Turns, then the turns between two rows, first turn first; the first pair answered
turn vagez:
[ -1   7  -7  -6  -1  -4 -11 -10  11  -6  -4  15   8 -15   8 -15   3  15
  12   3   6   7  19   9   7 -10   4  -6 -14  -4 -20  -1  -5  -6   9 -10
  -6  -2  17   7  19] => [  5  13  -9   2  -1 -11 -15 -12   9   2  -1  12  11 -13  11 -12   4  11
  10   4   7   9  13  12   0  -9   0 -13 -10  10 -10  14  -2  -8  12 -10
   1  -1   7   4  24]
[-20  -2 -20   3 -22 -14  10  26  20 -21 -16 -24  20  63 -37  34 -19  31
 -44   5 -25 -37 -22  -2  20 -19 -22  -6  26 -10   5 -22 -33 -46   2  14
  -3  10  21 -35   4] => [-18  -1 -23   6 -21 -16   9  25  24 -18 -16 -23  22  59 -38  33 -19  33
 -42   5 -21 -35 -17   4  19 -19 -19  -9  26 -10   7 -18 -34 -44   7  10
  -4   9  21 -38   9]
[-44  19 -38   7 -34   7 -27 -32 -10 -33  -5  19 -41  29   0  22 -27   5
 -30  14  31   2   5  23  -1 -42 -10  34   3  16   1 -37 -23  55  16 -10
  -3  22  -9  13  30] => [-41  19 -45  16 -32   3 -33 -33 -10 -25  -3  12 -36  30   3  26 -28   7
 -33  19  30   6   5  26  -2 -39 -12  26   0  30   5 -24 -26  54  18 -14
  -1  25 -14  16  35]
turn goser:
[ -2  28  39 -21  20 -17  23 -15   4  -4  36  15 -20  13  -2  55  14  -8
  14  -7 -29 -24  14  -2   7 -23   5 -14  -7 -14   1 -22 -16  10  24  14
  -8  16 -28  19  20] => [  0  23  22  -8  26 -11  29 -26  -3  -9  29  16 -23  15   6  51   8 -19
  27 -11 -24  -8  16  -4  16 -13   8 -19 -17 -10  -4 -15  -6  17  35  -1
  -9  26 -39  24  13]
[ -2  23  22 -11  -2   4  -4 -36  -1   1   4  -8 -13 -11  -6 -10   5  -1
   9  15  -8   1  14   4 -18   9 -12  -5  -5 -12   4  -7  -2  19   2  11
 -10  15   3   6  -8] => [ -5  19  -5   3  -2   9  -3 -37  -3  -3  -7 -10  -1  -4  -6  -3   2   2
  10  19   3  19  17  11 -11  13 -11  -8 -13  -5  -1   4   9  19  13  -1
  -8  20  -3   6 -11]
[-10  -3  27   4   4  11  20  28  -9  -8   2 -13  -9  24 -32  13  -5 -14
 -25 -16 -26 -33 -32  -8  -7 -13   6  18  23  12  15 -26 -22  -2 -25  25
  -3  -7   3  -8 -37] => [ -9  -6  15  15   0  16  32  14 -19 -14  -6  -3 -14  15 -15   3  -4 -38
  -1 -23 -19   4 -23  -6  -7   6  19  14   8   1  17 -40  -4  18 -15  11
   0  -6  -5   4 -51]
turn Bodof:
[  5 -24 -55 -21   9   3   7 -23   2 -19 -42 -29  16  20 -12   1  -2   6
   8 -20   9  -3  -5  20  27  31 -13  17  -9   3 -34 -28   3  -9  17   0
  20  43   0   1 -33] => [ 18 -23 -60  -8  21  -5  -9 -11   0 -10 -35 -35  26  26 -14  10  -4  14
  -5  -9   7  -6 -12  25  24  24 -25   9  -2  22 -29  -4   2 -14  18  -9
  19  46  -6  -7 -25]
[ 21 -11  19 -27   5   6  -9 -31  -5 -19  -1  24   0 -10   8 -39  -1  12
 -32   1   8  20  24  21  12 -20  12   7  53   2  13 -20  -5  14  11  55
  -8 -51  19  10   6] => [ 21 -14  15 -11  13  16   8 -20 -18 -32 -11  18   1   8   6 -29  -4   0
 -37  -7  -7  32   9  14  10 -17  22   1  62   9  15 -26   3  15  17  49
 -10 -52   4  15 -17]
[ -1   8  10   9  11  -8 -26  -2  18   5   8  -9  17  17  -4  -5 -10   6
  -8   0   0 -51 -23  -3  -7   0 -15 -11  13   6  22  -7  -2  17   5   8
 -18  -3  13 -22   3] => [ -2   7  19  -7   4  -8 -21 -10  23   5   6   1   4  14  -7 -18  -6   4
  -1   1  10 -47 -10 -10  -6   5  -8   3  11 -15  14 -29  -2  19   6  17
 -20  -5  23 -13   6]
[ -3  11  18   2  19 -14 -51 -22 -24  31  37 -19  11  49 -20  -7   0  -1
  -6 -18 -10 -15 -13  -6 -41  -9 -25  -6   4  -5  39   9  21  -2 -54  -9
  15   1 -25 -15 -15] => [  0   9  23 -22   9 -23 -53 -39 -15  39  43  -9   1  27  -8 -23   6   2
   4  -5   2 -23   6 -13 -41  -6 -25   6  -1 -26  27  -5  15  -5 -61  -2
  17  -3   0  -8   3]
turn Rika:
[ -7 -16 -20  -9 -21 -38  -5 -29   3 -14  38   2  10 -25  13   8   5  21
  12  21  -5 -13  36  13  13  -9   0  -6   8  10  -7   6  -2  -2 -12   5
 -12  -9  24   8  34] => [ -5  -9  -5  -8 -15 -43  -9 -24   1  -5  42   0  10 -27  11  10   2  29
  12  18 -13 -17  29  10   5 -14  -1  -9  13  13  -5   8   3  -5 -12  11
 -10 -13  23   6  33]
[  0  10 -15  -8   1  -9   3 -13   6  -2  -7  -4  -6  15  12  -1 -10   2
   2   3   1   4  -1  -6   4  -5   4 -10  -7  -1  11  -5  13 -10  13  -1
  -7  -1   6   9   0] => [  6  14   0  -3   3 -14  -8  -8   4   8   2  -3  -3  10  14  -5  -7   6
   3   1  -3   8  -6  -2  -3  -3   2 -16  -6   7  14   3  15   1   5  -7
 -10  -3  -1   9  -1]
[-10   2 -21 -16  19 -39  -1  -4   3   0  -9  17 -15  26  -2  16 -10  17
  13 -15  23 -39  35 -18 -20  -5  10  -1   6  -2  14  23 -30 -21 -16   2
   2 -36  19 -24  14] => [ -3   2 -35 -14  13 -41  -5 -13  -2  -3  -6  26 -14  20   5  10 -11  12
  21 -16  29 -29  52 -16 -16  -3   6   2  -5  -8   2  21 -23 -15 -14  -3
   1 -32  16 -18  20]
[ -9  19  29  26   9  23   2 -18 -46  13 -21 -22 -31 -19  -8 -57  22  -8
  21  12  20 -26   0  -2   9 -41  -7   8  14  -9  36  30 -32  -5 -22 -48
 -41   2   3  43 -15] => [-13  16  11  14   6  29   7  -5 -40  -6 -26 -32 -28  -2 -24 -47  15   2
   3  18  15 -46  -5  -4  20 -46  -6  17  31 -14  28  24 -44 -27 -18 -35
 -43   3   7  40 -14]
turn figon:
[ 29 -32  27  46  -3   5  15 -40 -32   8 -20   3  35   0  21  19   1 -12
 -16  -9 -23  57 -23  -7 -16  15  17 -38 -33  39  37  33  14  51 -13 -44
   2  -1 -31  -5 -35] => [ 32 -35  37  20 -19   5  17 -68 -29  11 -11  26  19 -30  44 -11  10 -18
   6  -1  -6  61   0 -15 -20  21  24 -17 -52   5  24  -2  11  57 -14 -39
   5  -2   0   8 -25]
[ -7   0 -45  36  -4   1  16  -3   7 -57  -7 -17  -2  16  -4  35   3  20
  10   3 -21  20   3  -2  -2  39 -11  -9  -7  26 -13  31  -9 -24  51 -46
   7  11 -12 -11   2] => [-13  -3 -25   3 -22  -7  13 -34  17 -45  11  10 -22 -25  19   1  13  16
  42  11   0  21  33 -10 -12  44 -10  12 -26 -18 -28   4 -12  -9  46 -37
   9   1  19   0  22]
[ -4  -6   9  10  -3  18  13   1 -10   4 -15  -2 -11 -18   3   0  26   6
  10 -13 -13   9 -21  11 -22 -11  -8  10   1   5  17  -2  15   3  17  10
  -9   6   6   0 -22] => [ -4  -6  16   5  -5  10   8  -6  -6   9 -15   1  -8 -21   9  -3  23  14
  13 -10  -7   1 -19   9 -23 -11 -12  12   1   5  19   2   9   3  15  14
  -8   5  12  -3 -16]

(2 to 3 turns a pair)
[ 15  -8  -4  52  20   5  30  17 -11  10 -12  -3  23  23  18  23 -11   7
   4 -35 -18  28 -18   0  23  10  16 -33  15  44  19  38  40  13  23 -30
 -25   6 -34  12 -19] => [  9  -5   7  13   9   1  15  43  12   2   1 -10  28  38 -18  28 -19  43
 -30 -16 -19 -39 -26 -10  28 -21   0  -9  45  33   5  36  -2 -29  15  10
 -22   1  -4  -4  13]  Rika, Rika, goser
[-27  12  32   2 -19  19  23  20   2 -13 -15 -43   9  52 -35  47 -11   8
 -41 -22 -30 -32 -48 -28   6 -22  -6 -11  37  24  32 -12 -12  -4  20   4
   3   0   4 -14 -18] => [-21   9  45 -53 -45  -3  -6 -33  25  14  17   7 -15 -10   0 -10  11  17
   2  -1  18 -38  11 -27   6 -18 -10  20  -1 -37   6 -36 -25  -4  11  19
   9  -2  62  -4  32]  Bodof, figon, figon
[  9  16  16   8  18 -24 -44  -6  14  19  10  -8  26  -4   2  11   8  24
 -16   9  -4  -8  -3  18 -13  -8 -20 -12   8  32   9  55 -11  -6 -12 -15
  -2   4  -8 -14  22] => [ 12  12 -11  29  19 -19 -26 -17   4  13  -2   3  17  -5  28   9  11  -8
   8  -1   7  35  12  20 -12  16  -7 -20 -15  32   7  42  13  18  -1 -37
  -2  12 -31  -1   4]  goser, goser, goser
[  7   6   7  19  17   3  -4   0  -4  25   7  -3  -4 -13  29 -11  30  -7
   4  -1   2  33 -15  20 -22  11  -5  -4  -8  17  17  12  -1  17  -2 -19
   2  -7 -17  14 -29] => [ -1   4   1 -17   5   7   3 -12  10  11  10  15 -17 -24  30 -32  34  -6
  12   9  25  17   5  12 -10  11  -4  22 -14 -21  -4 -22 -18   6   7   5
   3  -4  11  19 -18]  goser, Bodof, Bodof
[ -6 -20 -61   5   6   4  -4  22   1 -28 -16 -36  12  41 -28  37 -18  16
 -45  18   1   0 -17   8  11 -23 -12 -12   2  17  -7  15  -7 -33  14   0
   1  11 -13  -6   5] => [-20 -26 -51 -18 -10  25  25   7  -4 -48 -20 -20 -17  26 -20  20 -18  -6
 -24   8   8  11  -7 -13  15 -13   6  11  -5 -24 -21 -44  -7 -21  16  18
   6   7   6  12 -15]  Bodof, Bodof, Bodof
[  1 -14 -70   3 -14  -9  20  -2  -4 -38 -22   1 -10  -3 -16  17 -24   2
 -10  27  37  -4  21   7  40  12  -1   1  -4 -32 -57 -35 -26 -37  32  -6
 -14  32  28  12 -16] => [  0  -8 -54  25   0   2  17  32 -11 -33 -22 -25  13  27 -43  46 -26  11
 -41  22   3 -26 -19  10  30  -1  -6 -20  22   8 -26 -13 -34 -48  22   3
 -17  24   6   1 -30]  goser, Bodof, Bodof
[-11 -20  22  19  15 -36 -18   5  -5  11  17  27 -25 -14   4  -7  20   7
   4  11 -18   1  -7  23 -13  -9 -13  -5  -5  12  13  26  19  11 -18 -18
  -1 -16  15  -9  23] => [-21 -27 -15 -10  -5 -18   2  -5   1 -23   5  37 -38 -13  -1 -22  13   1
  10  11   8   0  12  15  13  -6  -5  19 -10 -27 -15 -10  13  -2   1  -7
   3  -6  35  -7  23]  Rika, Bodof, Rika
